The rows of M fall into a few groups, and each row is roughly a mix of its group's hidden directions.
M:
[[  0  14  27  10 -40  50  -5 -29  10   3 -40]
 [ 26  18 -28  40  45  29  13   4  13   5 -34]
 [ 12  47 -27  20 -15 -38  10 -37  10  -8 -31]
 [  7 -16  49   0 -14 -10 -14  22  17 -53  31]
 [ -7   6 -20 -43 -24  -2 -37 -49  27   3  18]
 [-28 -34 -18  -8  12 -34  26 -31  -4 -46 -19]
 [ 38  30 -38 -12  26  30  21  18  14 -26 -23]
 [-13  10  34 -15  59  20  37  -2  -6  15 -25]
 [-26 -18 -23  38 -39 -19   5   2  12   6  51]
 [  4 -18   1 -38 -21 -24 -46  45   6 -24   7]
 [  8 -12 -32  -5  26  10   8  17 -55 -47   5]
 [  3 -60  20  13  29  25  13  32 -13   0  26]
 [  9   4 -36   5  19  14 -43  41  17  15  42]
 [ 38  15 -51   7   9   6   7  -5 -11 -48  27]
 [ 14  44  -6 -20 -10  16   9  25  50  29 -27]
 [  2 -27  11 -36 -25  51  17  -2 -19 -15  37]
 [ 31  -2   7  14  63  13 -42  17 -11 -10  -6]
 [-26 -19 -28   4  39  16  55 -27  -8   3 -15]
 [  9 -11  10 -27 -72  15  24 -11 -11   6  20]
 [-45  37  21  11 -17 -15  -3  12  39 -20  33]
 [-33 -27  -2  14  22  50 -25  26 -36   1 -10]
 [ -4 -17   7 -13   7 -69  10  28  16   5  35]
 [ -2  74   6  -3  -6  23 -20 -19   0 -13 -27]
 [  4  14  -5 -12 -46  26 -48 -12   4 -30 -34]
 [-45  34 -30  48  -2   2   4  -7  13  -9  32]
 [ 20  35   3  24 -40  23   6  21  -5  25 -47]
 [ 25   6  17   4   4  31 -33  48 -23 -20  36]
 [-35 -18  -3  17 -13  43  -8  52  19   2  26]
 [ 29   2  14 -65 -30 -21   1  -4 -30  -6  13]
 [ 17   8 -21  14 -27 -71  15   4   7  18 -16]
 [ -6  34  50   7   8 -56   3  11  -5  10 -20]
 [ 11 -55 -11  29 -46 -11 -17  20  12 -17 -15]
 [-23   9  -7   4 -17  22 -21 -37  -9 -14  65]
 [ 33 -31  15 -10 -26  58  15 -12 -22  17  11]
 [ -8   9 -24  59  23 -19 -33   2  27  -7 -27]
 [-42  36  -5  -3  14  37 -26  12  -7 -42  20]
 [ -2 -10 -14  14  10  17  26 -75   7 -22  -5]
 [ -1  12  54  16  20   6  35   6  37  35   2]
 [-11  39  10  30  -9 -14  10   4 -59 -21 -27]
 [ 29  -8 -10  43 -27 -13  36   2  -7  33  39]
 [  5 -10   3  -3 -29  41  17  -6 -17   7  66]
 [ 27  15  -4 -33  25 -31  47  -8 -31   4  29]
 [-42  41  -4 -26   5  -7  12  -8  41 -27 -29]
 [  9  33  24  24  -6  35 -17 -57 -11 -22   4]
 [  0  22 -17  25 -22  28 -17  -6   5   2  68]
 [ 19  47 -15 -32  -7  15  26  48  -3  25  -6]
 [-21 -24  24 -30 -18 -34 -34  -5  45   1  20]
 [-18  21 -33  -1  10 -30  17 -24 -33  52 -11]
 [-30  -2 -42  -5 -29   7  42 -18  13  40  15]
 [-10  -4 -10 -18   5  48   1  -8  -2  13 -67]
 [-11   2   0  52   7 -37  -4  -4  31 -47  17]
 [ -2   7  13 -31 -38  -1 -11 -44 -23 -41  30]
 [ 12 -52 -27 -37  32  -8  12   1  -7  39  -1]
 [ 59  34  -5  17  -6  24 -20  16   4  33  20]
 [ 11  57  17   4 -48  21  16 -13 -30  -7   0]
 [-17 -26  -5 -14  -9  -7 -16   7  60  50  -1]
 [  1 -27  42  20   4 -40 -16 -41  16  15 -28]
 [ -9  12 -22  -3  26  39  40 -15 -47  13 -22]
 [  6  27   9  17 -22  17  36   6 -28  -6  60]
 [-18 -17 -28  43  48   6  22  -1  15  32  20]
 [ -4 -30   2  15  29  -2 -11 -34 -14  21 -61]
 [  5  11 -31 -27  21  -1 -23  52  25 -33 -22]
 [-21 -32  -9  24   3   6  -5  25  13 -19  66]
 [-14   0 -51  47   4   5 -31   0 -26  -9 -31]
 [ 25  46  -3   7 -15 -13  -9 -16 -32  -6 -56]
 [ 18  -3  20 -14  11 -33  46  17  27 -29 -40]
 [ -1  -7  37 -16   1 -51  15 -22  40 -10  31]
 [-11  18  -7  51  34 -18   5   9  36  -7 -40]
 [ -1   2  -6 -17  32  25  38 -25 -50 -25  23]
 [ 52  -4   1 -27   8  41  47   6  13 -10  -4]
 [-12 -40 -44  -5  17 -13 -12  13 -10  45 -33]
 [ 40  52   4  18  -7   5  -9  39  -1  16  33]
 [  4  14  13 -54  55 -24  -8  17 -18   3  -4]
 [  0 -17  38   2 -14 -18  -5  21  -6 -48  51]
 [ 13  -1   8   3 -25 -12  45 -57 -39   0   3]
 [ 12 -18 -19 -47   5 -34  22 -22  13 -44  18]
 [ -6 -22 -56  -2 -14  45  25  28   1   3  22]
 [ -7 -34  10  -5 -24  53 -23  41  14  23  -2]
 [-19 -53 -19 -40  14 -14 -38 -12  24   1   1]
 [ 54  14  32 -15 -31  12  13  15  24  21 -28]
 [ 11  31 -32  11  18 -30  34 -22   1 -37 -34]
 [-26  20 -25 -16 -33  -7 -42 -32  20  26 -28]
 [-50  15   6   3 -17 -17 -33 -16  49  20 -13]
 [-38 -12  30  20  32   2  -5  17  47  -5 -36]
 [-18   9  45   4  -7  29 -33  51  -2  18  19]
 [ -5  17 -33  11 -21  -3 -42 -14  46  29 -27]
 [ 37 -32  22  15   1 -31   7   6  49  -2  35]
 [-12  -6  24  24  -3 -56 -33  18  21 -30  21]
 [ -7 -46 -11  -4 -18  29   8   3  42  42 -26]
 [-47  14   5   9  58 -17 -24 -10   3 -18  21]
 [ 11 -29  36 -44  13 -28   0  -8  45   7  21]
 [ 18 -14 -15 -16  23  17  51  51 -13  15 -17]
 [ 24  26 -42 -10  18  -6  19  39  -8 -28 -38]
 [ -3  12  24 -30 -11  -6   1  44 -14 -44  42]
 [ 31 -34   5 -28 -11  36   4  29 -23   8  43]
 [ 14  43  -2 -24  11  11 -21 -27  46 -38   9]
 [ 45  34 -22  55   3  25  -3 -14   4  10   7]
 [-27  40   6  -9 -38  33 -27  -7  26  28 -23]
 [ 13 -29 -42   2 -40  36  10  37  21   7 -10]
 [-17  44   2   7   8  12  10  58 -32  27   2]
 [-29  26  43  25  30 -43  21   0  14   4 -17]
 [-25 -60  -7 -23 -31  14   2  39  10  -8   6]
 [-25 -10 -61  -5  18  33  14 -12 -14 -35  -9]
 [ 17 -13 -13  19 -40 -31 -54  25  15   7 -16]
 [-39 -33 -40   2 -17   8   3  25  16 -10  47]
 [ 31 -51  12  23  -4  -2  -4   6  20  45 -31]
 [-40  14  26  28  -4  45  29 -35  14   6 -11]
 [ 19   4  18 -61 -34 -21   5  27 -22 -20  -5]
 [ 27  -6  -2  47   8   9  52   8 -22  35 -12]
 [ 40  12 -27  -2  12  30 -12  35  30 -44  -5]
 [-12  21 -16  64  26 -38  -1 -17  13   5   8]
 [-30   2 -37 -26  22 -29 -13 -49   1  30  -3]
 [-11   8  59  -2 -18 -14 -13 -41  -8 -13 -38]
 [-16  29  31  17  47  18 -35 -28 -11  -8  26]
 [-13  -9  27 -33  -3   8  56 -10 -22  -5 -42]
 [ 11   4 -27  -7 -25 -49 -49 -17 -26 -17   3]
 [ 28  -6  57  -8 -21 -31  45   4   6   5  -8]
 [-17 -66   5 -36   3   0 -12  26 -13   7 -27]
 [-38   9 -23 -35  50  21  35   7   6 -10   9]
 [-10   4  -9 -20  -4 -37 -13 -35  13  -2  65]
 [-21  41  18  -5  27 -27   8 -39   5   9 -46]
 [ 17  -8 -34 -17  53 -15 -24  25 -12 -26  28]
 [ 49  -9  26   9   6   3  23 -12  49   4  37]
 [ 41  28  -4  23  34  12 -35 -26 -26   9 -26]
 [ -3  60  14 -33 -27 -11  -9 -33 -23 -11   9]
 [-17  12 -36  43  -5  49   0   8 -23 -26  22]
 [-39 -45 -16  50   4  -5  -1 -34  13   3  -7]
 [-28  39 -25  17  21  -2   1   8  26 -57  -7]
 [ 40  -3 -25  66  -6 -31  -4  -7   4  -4   7]
 [-56  20   8  -7 -23   9  17  37  -8  14  40]
 [ 18 -20  59   2  20 -24  19  34  31  -6  -7]
 [-17  28  -7  -5 -32 -36 -38 -25 -36  -1  28]
 [ 35  17  -5  -3 -49 -15 -48  -5  34  -8   3]
 [ -4 -12  30 -24   0 -18 -40  27  55 -21   7]
 [ 19 -17  60  -8  -6  28  24  35  19 -18 -11]
 [ 50   6  -8  13 -30  38  16 -13   1  -3 -47]
 [ -5  -5 -69  25  12  10 -30  -8  18  24 -12]
 [-38 -23 -14  49  22  -8   1 -37  12 -10 -32]
 [-31  -7   4 -62 -29  35   9  19  10   9  -8]
 [-19   0  54   6 -28  10  32 -16   5  33 -34]
 [ 13 -32  37   8   6  38  -5  -1  55 -11 -22]
 [ -7 -24  -6 -10 -30   3 -25  27   4  34 -59]
 [-32  35  18  37  32 -33  25  -4 -25  -4 -16]
 [ 24  41 -29   9  11 -33  33 -30   1 -33 -14]
 [  9 -20 -43  26  -5  37  -5 -35  22  39  -9]
 [ 17  19 -47 -29  17  32  -2  41 -20  10  21]
 [  0  65  -2 -36   8 -22  14 -12 -27 -21   6]
 [ 32  23  14  47 -22  -1 -23  26  23 -39   5]
 [ 33  20   5  -6 -20 -16  -2 -18  -4 -29  66]
 [-19 -36  -9   4  -5  16 -24 -51   1 -38  33]
 [-24 -21  39 -49 -13  40  -9  21  -4   6 -20]
 [ 12  -2  17 -23 -33  34 -13  39  16  10  49]
 [  2 -32 -48 -18  -5  -6  -9  -1  14  57  19]
 [ 20   4   4  13 -31  22  -9  40  42   7  46]
 [-24 -31  -6  19 -53  29  33 -21   9 -22   9]
 [  9 -19  49  20  -1  61   3  -8  -4   8 -24]
 [ 11 -11 -47 -15  11 -22 -37  33  12 -15  39]
 [ 22  24 -34 -40 -10 -36 -11  12   8  -5 -46]
 [  6  21 -15  -4  -8  25  64 -10  11  18 -40]
 [ 29  37 -25 -34  -7  -8  12 -45  35  -9 -11]
 [  0  25 -11 -19  61   8 -46  13   3 -13 -18]
 [-10  56 -21  16  49  -7 -16 -28   8 -11  -7]
 [ -7 -10 -43  27  16  38 -21 -24 -24 -33  25]
 [ -2 -32   7 -59 -11 -23 -20  29  15 -27  15]
 [ 20  32 -26  36  13 -10  17  51  27 -15 -12]
 [  4 -43  29  -8 -18  54  20 -13 -14   5 -30]
 [ -2  -9  -5 -32   8  51  17  11  -3 -24 -53]
 [  4  -5 -65   4 -14  -6  48 -22  15   8   5]]

In each list below, four rows fit none of the groups, and each other row fits one group, some only roughly. Which are they? Name them in the order they come.
  K_784: [  7  10 -20   9 -28 -14  43  11 -15  38 -50]
  K_110: [ 26  17 -52 -11 -25  37  30   9 -21 -22  -3]
  K_559: [ 19  33 -24  -9  -4 -69  -1   8  -4  22  16]
  K_749: [ 38 -14   8 -10 -63 -21 -16  22  -4  27  -4]
  K_321: [ 36 -38  44  18 -21  27   8   5 -19  17  27]
  K_928: [-11 -53  -4  -7   9 -34 -49 -25  -1  -1 -21]
  K_812: [ -4 -47  14 -13   4 -45 -14  37  22  31 -10]
  K_133: [ 32 -38 -10  20  13 -49 -14  36 -10   7  23]
  K_114: [  4 -21  -8  13 -25 -60 -27  37 -24   5  -9]
  K_405: [ 36 -23   1 -29 -26   9  10  11   0  -5 -64]
  K_252: [  1  11  48  30  -8 -10 -29  -7  30  29  40]
  K_52: [-21 -42  -2 -17 -33  48  14  13  14 -17 -31]
  K_460: [ 11  12 -14 -30 -45   0 -12 -24  47  15 -34]
 | K_784; K_110; K_928; K_460
  K_752: [ 27  36  -1 -13  -6 -56  30 -36 -10   4   2]
  K_622: [ -9  46  -8  -4   3  41 -12  -3 -14 -53 -23]
  K_517: [ 41  22   2 -21 -27   7 -19  26 -37 -23  37]
  K_571: [ 40  -6 -10   4  12  -7  12  61  -4  32  28]
  K_976: [ 42   9  19  33 -24   7  12  51  -1   5 -31]
  K_809: [ 38  -2 -21 -68   2 -26  -9  -6 -12  10 -11]
  K_983: [  8  -3  10 -20 -18 -26 -52 -11  47 -20 -25]
  K_554: [ -3  17 -28  -1  -7  -4  10 -60 -37 -35 -19]
  K_800: [-13  41   2   0   6  -7  49 -37 -25  29  25]
  K_196: [-12  10 -37 -17  27  -3  14 -22  -1 -64  16]
  K_575: [-49 -17  -1   5  51   9 -30 -19 -22  22   7]
  K_883: [  9  13  22  -9 -43   3  -6   9 -53 -44   7]
 | K_622; K_517; K_809; K_575
  K_166: [-30 -14  34   9  36 -35  29  -3  12 -11  41]
  K_641: [-36  20  21 -41 -16  50 -27 -13   2 -10 -11]
  K_753: [ 36 -13 -14 -42   6   7  15  15 -40  23 -40]
  K_103: [-15 -43 -32  16 -36  46  -7 -16  18 -10 -16]
  K_837: [  3 -19  37 -22  41   1  -6 -20  35 -47   3]
  K_348: [ 27  19 -13 -12 -21 -24  -1 -24  34  -3 -59]
  K_335: [-37 -14 -52   6 -14  23  22 -31 -18  10  28]
  K_574: [  2  -1 -40 -27  18  -2 -25 -25  -3  19 -58]
  K_621: [-15 -48 -39   1  -7  10 -44  24   2   5 -30]
  K_109: [  6 -50 -30  11  -2  33 -31  17 -20  22  30]
  K_758: [-27   6  29 -35 -21 -10  29 -54 -21 -10  -4]
  K_986: [-34  22  -5 -26 -29   1 -23  11 -34 -15  49]
  K_438: [ 16 -48 -15  14   2 -11 -10 -15  49  40  17]
 | K_103; K_348; K_986; K_438
  K_847: [ 28  12 -10 -20 -63 -24 -27   1 -13  24 -14]
  K_328: [ 13  -2 -30  -9  18   2 -51  -1   3 -51 -31]
  K_546: [-22   7  -7 -21 -14  47 -12   6 -57  28   6]
  K_843: [-39 -10  14 -29  16  39  25  16  22 -44   3]
  K_183: [ 38  19   8  48  18  16  43  17 -16 -11  21]
  K_447: [-22   3   4  14  33 -36 -17 -45 -22  28  32]
  K_687: [-29  30  44  13  -9  15  -8  -9  48 -18 -28]
  K_3: [ 23  19 -24 -63  38   1  -3  21  -8  -8 -16]
  K_806: [ 30 -19 -10  15  12 -13  59 -20  12 -23 -35]
  K_327: [ -7  -4  24  44 -14  14  19 -35  52  23   1]
  K_802: [ 23  -2  18  49   4  28  -7  13 -34 -15  45]
  K_570: [ -6 -20  -1  59  -7  20 -15  -5  50  22  -3]
  K_360: [-38 -11  11  10  27   3 -28 -24 -15 -37  47]
  K_599: [-38 -32  -3  26 -17  12 -22 -26 -28  -4 -46]
  K_739: [-46  22 -38 -43  22   9 -13  18 -26  -6   8]
 | K_843; K_447; K_327; K_802
  K_470: [ 22 -26 -12  33  43  29   0 -15  21   2 -44]
  K_518: [-50  -8 -29 -11  39  -1 -43 -18  -2  19   4]
  K_89: [-14  -8  57 -53 -20 -10  22 -17   2   2   4]
  K_212: [ -6   8 -63  22  -2 -34  -3  -4  21 -36 -16]
  K_352: [ 46  13 -48  -8  -5  41  24  20   1   9 -16]
  K_665: [ 41   8  18 -27 -28  21 -35  42  17 -18  -2]
  K_738: [-25  -5 -23  33   3   7 -13 -30  54 -37   3]
  K_388: [-16  48 -54   0 -32   6  28  -3 -17   5  -5]
  K_34: [  9   4 -62  -7  -5  27 -17  26   2  24 -38]
  K_501: [ 28  -5  -3  10 -10 -33  32  16  42  23 -44]
 | K_470; K_518; K_388; K_34
  K_134: [-40  -7  44   1  15  24  10 -27 -41  11  24]
  K_320: [  1 -17  15  -2  -2   6  19  50 -34  55  -5]
  K_700: [-56 -17  35  29   6  -4 -42   6  17  11   5]
  K_904: [  9  -8  16 -32  -1   8  16  55 -47  26  -8]
  K_625: [  8  15  44 -13  43  14  15   8 -37 -39  -7]
  K_419: [  8   5  17  69 -13   9  31   0 -29  19  13]
  K_906: [ -7   7  34  33   2  23  11 -29 -42 -32  34]
  K_265: [ 47  20 -29  21   3  10  12  46 -25  18  21]
  K_20: [-29  18   0  -1   5  74  27 -14   3   4   9]
  K_150: [-44 -21   0  23  -6  19 -18  11  37 -45  25]
 | K_134; K_625; K_419; K_906
  K_595: [ 11 -23 -12 -23  16  24 -26 -32 -19 -56  18]
  K_681: [-25  16 -41  45  -6  28  27   1 -28 -28  -5]
  K_734: [-39 -21  25  -2   6   8 -29   0  46 -37  24]
  K_395: [-28 -10  11 -32 -10 -15   7  -7 -47 -36  41]
  K_553: [ 11 -35 -22  -2  14  -5  -8 -27 -15 -67  12]
  K_674: [-39 -19  15  30  -7  37 -34 -15   6 -13  41]
  K_895: [-31  12 -29   5  11   7 -28 -30  59  18 -10]
  K_637: [ -9 -41 -11  41  10  -2 -27 -32  26  12  39]
  K_293: [ -8 -13  17  35 -47  33  -2 -30 -32   7  27]
  K_195: [ 21 -22 -14 -70   3 -34  15 -14 -10  -2  -7]
  K_26: [ 14  10 -25 -18 -44 -29  13 -20   7 -28 -47]
  K_872: [-24 -29 -13   5   9  -1  -6  59  48  -4  13]
  K_294: [ 11 -15  18 -10 -10  33 -38 -11 -10 -17  61]
 | K_681; K_293; K_195; K_872
  K_204: [ 17  26  43 -46   8 -10  38  24 -12 -21  -4]
  K_907: [-18  42 -37   5 -12  43  -5  16  27  -4  34]
  K_377: [ 21 -29  54   3 -48  -4   6   0 -23  24  -6]
  K_887: [ 13   4  21  10 -29   7  41 -19 -45 -41 -18]
  K_206: [ 45  49 -31 -16 -13   2  23  12  27  23  -4]
  K_750: [ 24 -17  11  66  12  11  10   7 -41  -3  16]
  K_249: [ 37 -18 -39   2 -26 -25 -40  14  13  32  13]
  K_949: [ -1 -16 -16  15   8  19 -20 -37 -64  13  22]
  K_286: [  4 -26  12  21 -12 -27  14 -16  43  38  43]
  K_632: [ -2 -40  41  25 -11 -38  19   7  -5  30  32]
 | K_204; K_887; K_750; K_286
  K_13: [ 38   4 -33 -12  40   2 -33  30  35  14  -3]
  K_736: [-35 -27  23 -23  21 -18 -31  -3  26  -6 -47]
  K_297: [-27   6  39 -14 -52  20  13  -9   3  38  19]
  K_224: [-17 -38  18   8 -28   3  11 -41  30  -9 -44]
  K_186: [  8 -50   9  40  23 -10 -27 -21   7 -34 -21]
  K_991: [-24  33  21  -2  12 -36   2 -26  29  39 -33]
  K_147: [-50  20   5  55   8  -7   3  14  34  11   9]
  K_725: [  4 -28 -38 -12   0  10 -64  -3   2  31  16]
  K_793: [ 11  30 -21  -6 -32   1 -28 -51 -18  39  -8]
  K_842: [ 26  -4  21 -44  29 -37 -12  -8 -34 -32  -4]
  K_633: [-17   6  12  19   1   7  -5  54   9 -48  38]
  K_379: [ -7  15 -46 -42  15 -32  16  -5 -14 -42  -1]
  K_223: [ 19  22  12   9 -35  -8  -4 -55 -34  -2  33]
 | K_13; K_224; K_725; K_793
  K_898: [-22 -33  20 -30   2 -58  -5   1 -20 -15  28]
  K_433: [-36  22   2  -2  54  34  20   0 -31 -16  16]
  K_11: [-42  40  -8   6  39  39 -23 -13  20  -2 -10]
  K_136: [-16 -46 -20  33  39 -12  21 -22  29  14  15]
  K_344: [ 26 -15  -1   0 -50  23  18  40 -15  36  20]
  K_573: [-28 -15 -19  37 -45   2 -23 -16  17  29 -31]
  K_978: [-33 -32 -38  -7  27  -5  -1 -43   6  14 -35]
  K_238: [  1  11  62  -2 -19  -8 -10  20  52  -8 -10]
  K_924: [  9   4   9  30  47 -28   4   7 -32 -35 -36]
  K_72: [ 12 -18  22 -10 -41  48 -13 -13   4  49  -3]
 | K_433; K_573; K_978; K_72
